In the data rows, the value 128 means zero.
Some points:
[106, 89, 174, 160, 128, 109, 93, 118, 136, 144, 139, 146, 155, 144, 97, 149, 142, 131, 160, 149, 134, 138, 111, 141, 92, 149, 111, 132, 106, 145, 130, 115, 143, 144, 73, 131, 151, 123, 96, 103, 135, 99, 90, 148]
[132, 115, 125, 171, 161, 130, 111, 150, 90, 103, 177, 105, 138, 142, 139, 90, 121, 59, 146, 138, 99, 118, 90, 149, 149, 101, 117, 71, 146, 148, 123, 157, 132, 146, 130, 170, 106, 137, 114, 153, 92, 136, 151, 108]
[139, 126, 164, 122, 139, 151, 130, 144, 122, 103, 122, 150, 72, 116, 187, 153, 136, 123, 133, 131, 129, 121, 129, 111, 111, 152, 94, 107, 133, 94, 160, 84, 103, 135, 121, 124, 142, 175, 139, 143, 95, 148, 104, 162]
[96, 113, 122, 125, 130, 143, 145, 100, 144, 110, 111, 122, 139, 145, 163, 106, 129, 107, 93, 106, 130, 118, 96, 115, 147, 101, 114, 174, 97, 130, 140, 105, 162, 161, 140, 150, 98, 127, 129, 150, 166, 130, 63, 114]
[144, 150, 104, 107, 146, 131, 106, 70, 110, 90, 107, 158, 146, 139, 112, 159, 136, 134, 96, 129, 125, 130, 105, 141, 81, 143, 122, 113, 158, 114, 111, 166, 157, 116, 154, 126, 81, 157, 146, 136, 109, 110, 134, 128]
[138, 162, 132, 138, 123, 127, 73, 127, 138, 146, 100, 129, 92, 126, 117, 118, 147, 157, 184, 155, 140, 150, 163, 152, 145, 108, 110, 142, 150, 118, 129, 117, 151, 135, 182, 156, 90, 108, 147, 104, 122, 131, 111, 138]
[127, 154, 96, 176, 88, 151, 115, 139, 113, 130, 132, 107, 138, 114, 129, 133, 66, 161, 138, 138, 125, 137, 115, 95, 119, 156, 152, 112, 127, 91, 134, 128, 163, 129, 109, 167, 131, 161, 139, 131, 160, 140, 121, 100]
[119, 160, 182, 143, 126, 115, 170, 114, 95, 129, 121, 155, 117, 117, 117, 137, 125, 116, 131, 86, 154, 98, 133, 96, 169, 147, 105, 106, 121, 158, 153, 167, 159, 152, 121, 153, 109, 93, 123, 116, 135, 177, 162, 136]
[153, 125, 159, 140, 132, 114, 137, 113, 178, 144, 112, 83, 137, 105, 137, 120, 106, 137, 100, 118, 107, 126, 101, 158, 105, 93, 120, 90, 123, 110, 146, 154, 164, 111, 146, 99, 174, 131, 137, 99, 115, 128, 133, 132]
[143, 138, 88, 134, 131, 140, 177, 163, 95, 137, 94, 135, 111, 111, 131, 106, 142, 132, 133, 141, 160, 108, 143, 173, 114, 124, 121, 139, 94, 138, 138, 135, 155, 137, 64, 115, 122, 116, 132, 128, 108, 80, 117, 119]
[160, 130, 118, 63, 177, 110, 162, 131, 139, 130, 142, 92, 143, 163, 99, 119, 116, 141, 133, 139, 160, 180, 149, 101, 112, 132, 101, 110, 112, 117, 151, 135, 131, 131, 101, 163, 134, 135, 113, 129, 121, 147, 130, 115]
[173, 133, 135, 108, 122, 81, 112, 121, 81, 158, 157, 145, 114, 143, 125, 113, 146, 127, 125, 164, 99, 79, 115, 105, 125, 83, 169, 180, 154, 121, 136, 124, 155, 130, 118, 159, 157, 121, 133, 153, 99, 149, 132, 142]
[108, 131, 148, 132, 109, 133, 152, 133, 140, 106, 79, 92, 172, 100, 108, 164, 121, 138, 121, 138, 96, 131, 183, 109, 174, 100, 141, 149, 166, 125, 112, 147, 103, 148, 118, 145, 133, 158, 109, 163, 88, 109, 118, 137]
[137, 113, 139, 155, 125, 137, 169, 94, 127, 106, 146, 119, 111, 87, 103, 83, 164, 141, 136, 136, 148, 144, 96, 114, 116, 172, 153, 123, 113, 155, 113, 106, 112, 142, 164, 164, 173, 102, 154, 147, 135, 103, 120, 139]
[131, 146, 165, 143, 145, 90, 166, 171, 153, 161, 107, 152, 169, 174, 146, 109, 132, 136, 145, 147, 120, 128, 98, 113, 135, 143, 159, 112, 156, 137, 114, 120, 108, 136, 139, 94, 91, 134, 162, 133, 125, 109, 107, 112]
[104, 157, 128, 94, 152, 128, 141, 143, 107, 111, 156, 147, 119, 79, 152, 165, 119, 173, 129, 147, 94, 160, 102, 163, 121, 96, 137, 126, 131, 145, 118, 122, 107, 139, 112, 149, 118, 89, 126, 113, 160, 118, 124, 127]
[155, 126, 117, 111, 100, 168, 128, 130, 174, 88, 157, 137, 125, 144, 104, 129, 148, 135, 127, 162, 105, 125, 123, 131, 165, 146, 119, 139, 138, 133, 155, 114, 140, 177, 119, 80, 138, 127, 137, 110, 112, 141, 146, 75]
[82, 131, 154, 84, 142, 148, 73, 144, 110, 167, 155, 87, 104, 108, 136, 104, 134, 141, 89, 134, 144, 128, 132, 109, 105, 174, 144, 151, 139, 130, 121, 148, 135, 146, 127, 101, 107, 125, 114, 155, 108, 101, 155, 124]
[117, 100, 120, 119, 74, 78, 144, 134, 117, 121, 151, 123, 129, 169, 176, 145, 162, 165, 90, 108, 135, 151, 177, 156, 126, 148, 122, 87, 107, 99, 95, 142, 124, 145, 168, 141, 165, 136, 115, 109, 129, 128, 131, 94]
[129, 143, 128, 126, 138, 165, 110, 101, 88, 134, 82, 135, 150, 145, 116, 121, 126, 153, 108, 132, 154, 123, 101, 144, 157, 96, 140, 111, 129, 102, 129, 91, 96, 138, 134, 101, 149, 130, 103, 102, 160, 128, 145, 128]
[182, 142, 127, 158, 136, 114, 113, 147, 144, 127, 134, 163, 105, 121, 107, 115, 102, 131, 105, 104, 126, 126, 146, 118, 94, 109, 155, 131, 88, 152, 138, 113, 105, 154, 166, 130, 110, 152, 64, 142, 132, 115, 125, 130]
[143, 116, 122, 142, 133, 176, 111, 123, 166, 144, 156, 162, 160, 99, 163, 117, 190, 140, 127, 71, 130, 153, 119, 117, 138, 126, 139, 136, 133, 92, 139, 136, 130, 91, 90, 143, 124, 109, 110, 131, 116, 116, 141, 140]
[126, 53, 74, 126, 120, 155, 138, 94, 144, 178, 127, 142, 129, 117, 154, 135, 103, 156, 153, 141, 157, 101, 116, 115, 107, 123, 140, 125, 137, 167, 133, 178, 82, 149, 112, 105, 120, 135, 127, 114, 106, 169, 116, 159]
[134, 158, 100, 115, 144, 116, 118, 149, 176, 123, 122, 90, 121, 133, 140, 170, 164, 118, 153, 124, 150, 68, 110, 146, 128, 154, 119, 137, 146, 128, 88, 130, 134, 114, 127, 131, 152, 125, 84, 150, 162, 163, 120, 131]
[129, 152, 120, 79, 69, 147, 136, 130, 122, 156, 127, 140, 146, 121, 132, 93, 105, 106, 152, 109, 115, 135, 119, 132, 125, 132, 72, 135, 152, 181, 136, 134, 111, 86, 145, 142, 139, 152, 111, 136, 143, 101, 121, 122]
[101, 110, 102, 146, 125, 112, 143, 171, 145, 128, 129, 134, 152, 86, 111, 129, 136, 107, 83, 163, 151, 130, 113, 119, 156, 129, 121, 113, 141, 162, 144, 80, 164, 97, 153, 128, 96, 150, 126, 98, 139, 142, 163, 182]
[80, 134, 140, 89, 117, 118, 93, 144, 140, 72, 102, 166, 128, 120, 117, 81, 120, 98, 126, 144, 145, 128, 150, 113, 105, 121, 155, 105, 126, 117, 140, 153, 120, 113, 126, 129, 166, 117, 147, 142, 147, 141, 122, 118]
[97, 130, 141, 160, 159, 166, 159, 104, 122, 138, 130, 111, 110, 168, 142, 136, 153, 122, 132, 144, 123, 142, 163, 120, 97, 108, 159, 144, 134, 159, 127, 102, 138, 72, 133, 134, 129, 137, 125, 123, 117, 140, 155, 79]
[108, 134, 105, 134, 154, 101, 117, 91, 138, 142, 120, 123, 159, 117, 114, 118, 105, 114, 133, 136, 90, 97, 167, 170, 140, 180, 129, 145, 84, 98, 152, 101, 90, 112, 140, 123, 113, 104, 136, 135, 88, 145, 141, 133]
[89, 147, 72, 141, 137, 135, 97, 147, 120, 146, 123, 115, 115, 163, 125, 168, 141, 118, 126, 110, 117, 126, 121, 93, 150, 127, 132, 122, 110, 135, 160, 158, 115, 124, 139, 103, 162, 110, 160, 101, 117, 99, 99, 142]
[136, 119, 139, 96, 129, 102, 116, 104, 125, 156, 115, 127, 80, 90, 100, 171, 97, 74, 138, 105, 121, 130, 129, 118, 176, 125, 155, 104, 127, 103, 82, 96, 133, 94, 122, 101, 119, 144, 120, 109, 128, 118, 107, 84]
[147, 110, 155, 103, 84, 159, 151, 160, 109, 126, 152, 112, 158, 165, 113, 170, 92, 83, 137, 105, 147, 156, 129, 159, 94, 132, 154, 138, 135, 98, 126, 116, 128, 139, 155, 127, 117, 80, 145, 139, 127, 141, 142, 166]
[108, 147, 139, 158, 138, 135, 154, 146, 120, 134, 172, 157, 105, 136, 88, 113, 120, 135, 125, 135, 129, 146, 102, 132, 133, 109, 79, 180, 97, 94, 90, 171, 102, 98, 143, 100, 131, 148, 140, 139, 132, 157, 124, 126]
[167, 81, 133, 137, 170, 109, 110, 135, 106, 130, 112, 137, 148, 100, 151, 140, 124, 111, 142, 122, 122, 110, 167, 112, 133, 124, 93, 162, 135, 119, 124, 132, 113, 131, 143, 123, 140, 124, 169, 112, 191, 99, 174, 105]
[134, 116, 116, 134, 110, 88, 137, 94, 126, 83, 163, 104, 109, 144, 154, 110, 99, 154, 158, 120, 143, 128, 156, 106, 143, 119, 127, 138, 151, 122, 103, 107, 135, 116, 104, 63, 117, 98, 113, 130, 120, 88, 119, 163]
[133, 120, 125, 140, 96, 129, 102, 130, 147, 107, 76, 103, 100, 155, 101, 118, 140, 134, 99, 79, 81, 140, 136, 162, 120, 125, 125, 120, 112, 170, 119, 126, 108, 115, 73, 136, 106, 137, 164, 128, 170, 161, 146, 149]
Along one direction, these points spread out more than along any other. Take the direction at right angles to it along which they spread out most. Go by this last direction. Where along it does each point below lie, from 0 to 99? 50 is the average, and the first point above lies past it. One standard deviation of the points above along it is 16.
[108, 134, 105, 134, 154, 101, 117, 91, 138, 142, 120, 123, 159, 117, 114, 118, 105, 114, 133, 136, 90, 97, 167, 170, 140, 180, 129, 145, 84, 98, 152, 101, 90, 112, 140, 123, 113, 104, 136, 135, 88, 145, 141, 133] 40
[96, 113, 122, 125, 130, 143, 145, 100, 144, 110, 111, 122, 139, 145, 163, 106, 129, 107, 93, 106, 130, 118, 96, 115, 147, 101, 114, 174, 97, 130, 140, 105, 162, 161, 140, 150, 98, 127, 129, 150, 166, 130, 63, 114] 54
[127, 154, 96, 176, 88, 151, 115, 139, 113, 130, 132, 107, 138, 114, 129, 133, 66, 161, 138, 138, 125, 137, 115, 95, 119, 156, 152, 112, 127, 91, 134, 128, 163, 129, 109, 167, 131, 161, 139, 131, 160, 140, 121, 100] 44
[101, 110, 102, 146, 125, 112, 143, 171, 145, 128, 129, 134, 152, 86, 111, 129, 136, 107, 83, 163, 151, 130, 113, 119, 156, 129, 121, 113, 141, 162, 144, 80, 164, 97, 153, 128, 96, 150, 126, 98, 139, 142, 163, 182] 42
[143, 116, 122, 142, 133, 176, 111, 123, 166, 144, 156, 162, 160, 99, 163, 117, 190, 140, 127, 71, 130, 153, 119, 117, 138, 126, 139, 136, 133, 92, 139, 136, 130, 91, 90, 143, 124, 109, 110, 131, 116, 116, 141, 140] 77
[138, 162, 132, 138, 123, 127, 73, 127, 138, 146, 100, 129, 92, 126, 117, 118, 147, 157, 184, 155, 140, 150, 163, 152, 145, 108, 110, 142, 150, 118, 129, 117, 151, 135, 182, 156, 90, 108, 147, 104, 122, 131, 111, 138] 33
[133, 120, 125, 140, 96, 129, 102, 130, 147, 107, 76, 103, 100, 155, 101, 118, 140, 134, 99, 79, 81, 140, 136, 162, 120, 125, 125, 120, 112, 170, 119, 126, 108, 115, 73, 136, 106, 137, 164, 128, 170, 161, 146, 149] 38
[173, 133, 135, 108, 122, 81, 112, 121, 81, 158, 157, 145, 114, 143, 125, 113, 146, 127, 125, 164, 99, 79, 115, 105, 125, 83, 169, 180, 154, 121, 136, 124, 155, 130, 118, 159, 157, 121, 133, 153, 99, 149, 132, 142] 49
[167, 81, 133, 137, 170, 109, 110, 135, 106, 130, 112, 137, 148, 100, 151, 140, 124, 111, 142, 122, 122, 110, 167, 112, 133, 124, 93, 162, 135, 119, 124, 132, 113, 131, 143, 123, 140, 124, 169, 112, 191, 99, 174, 105] 38
[143, 138, 88, 134, 131, 140, 177, 163, 95, 137, 94, 135, 111, 111, 131, 106, 142, 132, 133, 141, 160, 108, 143, 173, 114, 124, 121, 139, 94, 138, 138, 135, 155, 137, 64, 115, 122, 116, 132, 128, 108, 80, 117, 119] 74
[155, 126, 117, 111, 100, 168, 128, 130, 174, 88, 157, 137, 125, 144, 104, 129, 148, 135, 127, 162, 105, 125, 123, 131, 165, 146, 119, 139, 138, 133, 155, 114, 140, 177, 119, 80, 138, 127, 137, 110, 112, 141, 146, 75] 53
[134, 158, 100, 115, 144, 116, 118, 149, 176, 123, 122, 90, 121, 133, 140, 170, 164, 118, 153, 124, 150, 68, 110, 146, 128, 154, 119, 137, 146, 128, 88, 130, 134, 114, 127, 131, 152, 125, 84, 150, 162, 163, 120, 131] 47
[82, 131, 154, 84, 142, 148, 73, 144, 110, 167, 155, 87, 104, 108, 136, 104, 134, 141, 89, 134, 144, 128, 132, 109, 105, 174, 144, 151, 139, 130, 121, 148, 135, 146, 127, 101, 107, 125, 114, 155, 108, 101, 155, 124] 61
